128 stands for zero in the data rows.
Here is a table of points, one per row:
[128 159 180 146 123 113 116 119 117 125 101 104  99 143 128 119 119 144 135 129 114 141  91 131 115 112 110 185 134 126 193 131 158 103 108 119 111 137 150 119 121 114  91 123 126 137 115 116]
[163  96 133 173 106 111 142 106 111 139 117 138 130 132 156  77 132 123 142 118 149  97 131 124 140 121 126 126 118 134 144  57 147 152 172 173 106 120 137 145 155 106 146 100 122 142 154 104]
[ 97 159 103 159 139 192 133 142 112 158  93 107  79  88 107 118 128 104 160 143 137 125 165 116 101 124 121 156 121 127  94 149 128 115 156 123 147 111 132 135 145 153 123 125 154 116 109 120]
[133 153 118 131 123 158 140 120  45 134  97 139 147 131 114 137 137 133  83 136 135 116  82 156 111 136 159 139 126 193 140 133 104 160 153 145 148 120 131 151  98 158 194 137 131 120 126 110]
[126 148 126 154 133 127 119 137 133 149  84 139 130 118  98 146 121 117 117 120 138 131 159 144 128 162 116 141 225 136 119 112  99 149 117 122 118 116 129 139 155 120 157 163 102 135 167 126]
[123 140 129 101 131 137 135 128 161 142 114 166 122 108 154 144 137 142  99 119 119 134 130 139 116 100  84 211 115 144  90  93 151 147 149 135 133 125 130 131 142 136 141 124 115 132 117 102]
[108 110 147  57 126 132 125 195 111 115 118 119 126  89 147 138 159 139 160 158 146 173 122 110  91 107 130 103 139 124 156 124 153  97 199 140 113 132 128 111 133 114 135 145 104 131 112 106]
[139 128  87 113 137 122  62 123 140 159 141 129 145 136  97 108  79 126 118 107 127 125 104 154  84 152 122 114 113  72 125 123 139 107 101 104 122 136  90 131 139 125 147 123 135 130  94 124]
[118 106 133 125 121 142 101 108 123 136 128 135 111 146 132 144 125 119 116 111 126 127 106 117  98 130 129  99 154 129 100  91 150 129 131  86 111 111 143 119 110 109 143  90 150 110 176 172]
[159 135 103 115 135 114 106 116 124 164  91 126 132 161 160 137 169 124 149 175 130 128 120 114 137 132 112 159 138 172 124 126 133 122 113 108 151 141 101 110 139 166  90 139 125 129 156 217]
[107 128 149 125  97 128  98 143 126 118 134 133 133 143 133 142 138 153 139 121 151  74 112 119 123 135 171 134 111 115 135 118 140 102 115 165 125 139 128  80 119 124 163 153 126 147 126 218]
[107 119 124 143 103 145 106 154 125  95 118 111 109 109  96 121 140  82 140 118 121 111 135  87 154 153 129 132 139 181 117 116  91 149 156 102 102 188 115 126 122 112 132 115 150 114 154 139]
[172 157 113 137 172 157 164 116 119 108 163 115 101 126 138 126 122 152 116 120 136 127 107 132 103 155 143 114 138 168 120  78 152 108 109 142 157 150 105  89 134 116 122 129 127 108  95 136]
[108 119 133  98  97 126 154 139 143 149 124 126 142 133 108  96 118  94 129 139 115 115 113 112 135 122 124 141 173 134 112 196 135 134 154 161 155  90 120 115 125  52 145 132 138 144 118 150]
[140 166 120 120 101 124  96 102 144 135 107 113 146 101 142 100 148 147 141 113 142 109  97 150 165 176 131 138  96 125 117 123 126 120 130 147 187 140 131 127 126 117  92 125  97 114 122  94]
[109 134 130 125 148 165 127 140  75 105 150 134 159 140 154 133 112 102 133 125 110 149 124 112 156 141  60 131 151 142 142 128 146 115 106 171 153 117  63 120 169 119 105 126  86 137  89 131]
[121 131 143 131 134 123 151 108 110 164 111 155 105 134 128 177 125 130 147  76 102 163  75  70 132 104 138 119 108 102 133 119 142 131 147 142 145 166 123 134 131 139 123 119 118 143 132 100]
[126 115 108 107 147 145 127 131 142 118 125 169 115 149 125 132 122 135 152 102 101 109 106 158 124 116 109 128 146 116 108 153 121 212 117 138 116  77 174 136 130 130  94 115  93 159  97 138]
[121 133 133 134 146  81 128 168 108 132 121 137 109  57 149 123 123 145 115 192 149 122 144 120 136 141 163 116 139  93 134 110  94 133  97 147 152 102 103 138 142 140  93 113 166 129 107 131]
[ 89 113 109 116 147  94 149  63 147 103 101 177 108 131  95 150 136 139 136 156 123 142 124 138 153 117 102  91 118 129 117 140  96 119  93 154 130 154 144 123 120 116 156 106 120 128 119 137]
[115 130  97  97 102 124 171 128 111 121 118 126 105 139 128 128 133 158 110 136 127 146 121 125 167 147 108 142 115 105 118  96 118 110 119 121   2 132 132 155 166 125 145 122 135 145  98 142]
[110 130 150 136 135 114 125 124 140 235 106 146 157 106 127 132 128 133 113 103 123 124 139 139 114 120 139  77 146 125 165 131 121 121 122 134  94 129 105 102 135 143 128  52 119 114 109 129]
[ 76  83 113 133 127  83 158 137 125 131 133  73 151 142 160 127  98 154 154  87 134 135 127 138 137 131 167 195 128 149 117  91 135 145 116 129 150 102  89 133 140 152 135  67 116 119 145 105]
[153 125 125 157 120 131 129 165 124  75 108 134 123 151 112 106 190 168  95 125 104 146 108 119 113  84 147  90 136 136 148 131 113 110 108  67 145  97  91 129 136  96 125 117 139 155 113 104]
[133 169 142  73 101 157 113  88 153 112 133 119 123 101 135 177 145 149  86 144 126 122 118  97 116 149 160 112 140 125 158 140 160 170  95 175 116  92 122 117 144 142 117 125 154 131 155  63]
[113 136 113 111 190 121 130 154 165 110 138 115  95 124  95 125  94 159 112 150  98 170  89 132 140 178 126 151 123 130 167 112 106 122 162 119 155 131 151 110 107 121 145 142 144 131 126 149]
[171 142 149 119 113 122 146 134 117 110 135 124  99 101 140  93 108 132 155 108 117 151 176 115 100 145  91 122 143 114 135  96 143 146 107 140 112  93  90 119   0 128 137 138 144 120 116 133]
[143 151 135 134 135 126 123 155 162  99 111 127  86 172 142 150 173 112 171 117 108  70 107 129 123 141 128 155 139  79 135 125 125 136 129 141 132 136 102 147 149 154 154 112 134  69 106 102]
[206  90  92 110 142 104 124 149 127 126 115  80 107 120 171 166  86 130 125 105 108  79 129  84 153 128 103  92 131 138 144 141 115 116 112 111 128 118 140 127 124 148 159 143 140 149 135  98]
[126  91 130 113  90 173 164 107 132 129 151  77 136 139 119 127 102  70 136 170 109 116 134 137 129 137 158 156 143 109 138  98 125  83  98 126 138 120 151 135 130 137 140 119  99 125 168 136]
[128 159  87 121 133 111 131 138 143 110 222 161 112 119 110 142 144 113 132 142  91 138 130 132 108  62 151 133 144 156 105 110 119  89 117 140 125 132 128 138 108 133 137 124 110 139 126 134]
[118 157  76 135 145 147 120  62 163 114 113 119 149 115 153 110 144 123 151 119 120 131 117 117 136 128 193 113 131 128 139  99 127  90 164 112 124 101 141 134 106  99  90 129 128 118 110 139]
[121 135 127 150  79 114 128 127 123 157 119 130 122 114 134 139 120 143 118 130 125 155 157 111 122 131 144 142 103  98 143 130 147 141 117  78 149 116 135 115 154 118 142 147 111 109 140 127]
[136 114 101 152 111 108 111 106 120 140 116 123 136 117 140 139 122 142 130 131 116 118 121 132 118  78  89 117 103 118 115 144 124 127 155 140 126 114  96 129 126  85 160 191 134 153 145 148]
[132 103 136 124 129 124 186 148 152 183 149 100 110 122  96 120 135  93  99  89 143 122 119 122 140 115 132 123 129 160 162 143 131 149 107 135 123 143 145 119 122 122  88 180 148 120 104 174]
[142 106 114 136 150 153 154  84 133 138 149 143 110 151 149 110 161 177 155 142 125 166 169 125  68 159 120 123 119 125 138 110 122 147 121 121 142 143 142 136 154 134 136 130 146 139 140 139]
[143  92 148 149 126 162  95 128 150 108 120 150 154 151 137 134  79 124 137 134 139 143 124 105  83 123 111 125 100 117 163 100   0 131 132 155 117 119 157 103 129 151 113 150 137 131 114 130]
[124 106 158 130 130 167 118 151 132 143 138 132 149 117 133 153 128 161 122 135 118 124 126 135 137 140 144 101 126 126 143 156 134 132 128 137 151 146 110 255  95 125 128 121 112 147 106 181]
[129 147 116 192 111 108 127 142 109 145 156 131 142 122 116 163 146 125 110 143 150  71 152 141 131 122 113 146 106  87 121 122 132 107 147 121 118 109 174 136 127 138 144 159 118 126 142 111]
[197  91 157 158 132 128  86 157 183 136 178 134 104 149  93 109  91 102 126 158 138 131 132 146 128 136 147 138 183 138 128 152 140  99 153 133 126 161 132 120 128 117 133 119 142 145 140 121]
[126 157 119 165  53 117 157 151 160  77 139 159 152  95  99 155 110 140 132  82 158 122 128 110  92 146 113 118 109 143 144 154 123 149 122 107 135 168 118 111 129 138 100 108 138 168 124 137]
[ 88 107 154 126 126 127  65 140  94 117 133 139 125 103 135 111 163 129 106 120 110  88 133 116 109 134 115 111 160 137 141 121 142 146 100 125 128 138 182 124 156 117 104 135 146 120  82 120]
[120 109 124 117 135 191 146 155 146 159 136 107 167 121 118 132 136 132 112 162 150  91 117 154 140 115  92  99 122 137 111 108 142 110 136 132 117 143 127 120 106 116 115 112 125 131 119  95]
[134 145 127 142 195 129 135 122 155  89  89 113 155  63 126 112 120  88 122 118 177 111 118 144 120 147 165 177 112 139 163 159 145 134 101 129  76 145 132 153 126  96 125 160 125 105 152 129]
[127 130 148  94 125 131 147 125 119 138 109 137 136 179  78 125 117 147 113 131 115 120 173  97 125 123 156 148 113 137 107 138 123  98 111 142 125 158  97 125 106 108 106 151 116  76  95  87]
[117 154 148 135 151 124 135 112 110 119 135 120 143 113 134 111 126 133 144 108  76 116 139 130 158 138 133 102 136 109 102 109 123 113 166  56 125 114 131 105 132 166 133 129 105 123  92 162]
[121 115 124 156 115 114  81 102 134 121 159 123 150 150 118 141 126 141 168 153 157 147 119 112 121  92 136 120 120 124 136 123 142 228 140 125  93 110  93 138 139 119 135 165 152 101 104 122]
[110 114 162 134 140 145 139 126 137 141 136 151 139 122 180 122 110 136 120 124 122 111 145 151 125 145 136 126 165 139 126 171 122 109 156  98 117 179  84 124 132 114 115 159 125 123 150 102]
[136  84 115 137 104 133 129 138 113 127 111 148 122  97 115 127 132 182 167 118 108 124 135 228 167 122 148 132 109 152 143 155 152 111 119 145 133 122 138  83 128 136 139 143 157  78 121 125]
[129 104 144 110 138 125  75  95  96 129 152 112  44 133 130 140 133 111 104 113 200 140 143 158 135 142 135 139 124 121  84 133  99 111 150 113 125 122 115 113  99 119 111 106  84 158 136 154]
[114  84 135 152 148 136 103 149 137 105 107 174 112 146 125 134 110 132 114 113 119 165 143  79 134 144 135 122  93 120 101 107 180 112 126 132 153  88 175 114 129 125 111 133 153 139 148 138]
[116 142 133 105  74 107 138 136 139 131 141 103 120 120 149 129 137 143 106 115  83 139 121 149 112 116 105 125 124 115 115 123  66 122 133 131 138 117 128 145 145 114  70 155 115  84 170 132]
[122 212 138 113 120  89 133 163 104 154 143 160 153 149 128 123  97 110 172 153 107 131 108 133  98 145  95 113  63 139 105 116 131 163 102  96 106 141 155 132 126  96 132 118 171 186 142 120]
[121 133 126 134 117 135 168 108 117 129 124 167 112 130 198  82 108  65 122 123 137 121 111 153 145 121 133 116 118 111  97 155 117 128  86 131 138 143 124 132 135 134 168 152 137 119 124 121]
[186 128 133 140 116 118 125 121  94 142 145 115 162 146 140 170 135 100 142 100 127 209 142 151 170 130 140 119 139 109  76 116 142 155 138 124 120 143 170 133 155 130 123 148 147 102 114 131]
[150 100 187 110 127 104 126  59 134 127 139 119 125 102  82 112 111 109 156 139 129 114 120 124 151  99 123 140 121 212 101 102 128  71 131  97 132  86 114 159 184 160 132 141 137 143 135 117]
[161 156 151  55 159 138 146 115 103 114 116 145 164 148 114 119 124 118 120  80 172  93 172 158 143  99 156 153 121  93 119 138 115 138 159 132 142 111 126 132 158 149 130 128 201 154 161 143]
[117 137 104 121 112 131 168  96 109 130 124 116 149 121  89 138 124 113 166 140 180 113 114 127 146  89 105 146 185 100 157 151 119 125 134 101 169 145 156 146  86 151 133 119 131 130 127 104]
[128  85 145 153 134 126 144 123 131  99 129 126 123 143 122 160 203  97  98 125 129 172 111 163 109 179 122 130 102 108 132 143 116 114 114 105 130  76 101 117 122 115 118 119 138 150 110 119]
Along one direction, these points spread out more than along any other. Where along it does each point below lie, from 0 to 99? The average is 50, and the first point in the table lies past the average. One standard deviation of the points above along it is 16.
[131  95  93 128 148  65 148 119  94  93 118 136 158 116  94 104 134 110 113 116 134 125 113 127  55 135  99 101 125 104 117 138 157 132 139 148 131 151 165 145 132 151 120 132 129  97 179 157] 55
[ 72 153 115 157 152 104 107  91 111 109 165  84 115 163 142 135 131 130  85 121 115 134 157 148 159 124 118 129 135 126 147 139 126 123 153 142 140 154 142 114 115 127 126 114 173 142 140 131] 48
[110 132 135  91 110 125 140 147 186 121 138 143 109 136 144 111 108 146 102 135 183 127 134 108 142 124 126 104 138 134 137 129 144 133 124  94 175 138 135 121 132 154 155 158  90 129  88 123] 49
[132 131  93 108 146 127 136 129  74 148 138 132  71 133 107 109 130 120 144 116 109 109 152 105 113 140 154 117  72 137 176 171 111 144 121 124 132 140 123 128 136 107 117 120  62 155 136 102] 56
[ 93 164 142 137 124 127 153 126 132 121 124  62 151 154 132 111 123 170 151 121 129 132 115 116 111 152 129  93 156 125  59 182 134 114 109 180 122 135 150 129 141 144 151 139 125 172 109 102] 52
[120 149 164 123 132 101 119 154 147 118 135 125 116 179 158 160  88 110 126 127 149 143 149 157 117 104  74  66 102 167 130 142 135 128 131 111 125 110 156 141 133 103 153  99 129  62 164 147] 59
[117 130 135 115 152 113  95 143 155 149 120 119 152 126 124 103 191 104 160 111 122 149 174 136 151 101 135 128 121 124 129  81 112 141  93 146 143 154 139 127 105 134 153 150 114 153 138  97] 50
[117 119 122 123 133 164  95 154 128 109 128 105 123  90 132  90 116 153 121 145 109 152 101 138 127  82 134 132 122 113 126 149 128 142 114 127 127 165 117 112 117 186 111 112 133 128 155 120] 51
[108 126  87 139 126 111 131 143 130 114  77 149 133 180 166 132 113 119 117 154 131 120 128 132 135 116 157 115 163 147 100 118 159 105 131 135 114 134 117 144 103 147  44 144 119 140 119  91] 48
[163 166 105 157 110 150 105 151 150 112 116 127 123 129 116 117 125 115 106 105 130 164 143 134 169 103 135 119 129 117 156 125 133 100 123 162 105 111 126 121 156 126 130  91 103 124 149 165] 49
[110 122 121 132 137 143 135 155 136 156 197 152 146 149 113 107 169 134 122 129 142 124  93  82 186 164 105 119 115 128 148 143 134 125 137 121 103  80  93 117 113 170 127 139 130 106 183 116] 50
[138 122 156 141 169 138 157 129 108 120 125 115 141 120 103 167 118 152 137 171 127 118 131 117 148  98 136 116 115  88  93 118 136 181 104 120 152 137 117  90 123  71 126 101 114 119 141 140] 58
[150 117 156 140 122 120 136 101 159 119 108 104 140 120 111 121 112  85  88 180  77  97 180 145 132 147 133 143  99 128 144 147 161 146 185 140 116 147 119 114 120 180 132 110  98 129 117 135] 30
[149 119 117 113 131 122 110 123 124 136 143 144 197 122 175 118 151 149 119 146 144 147 140  77 135 136 116 196 128 138 121 193 112 121 126 113 105 130 174 130 121 103 149  61 126 109  98 123] 52
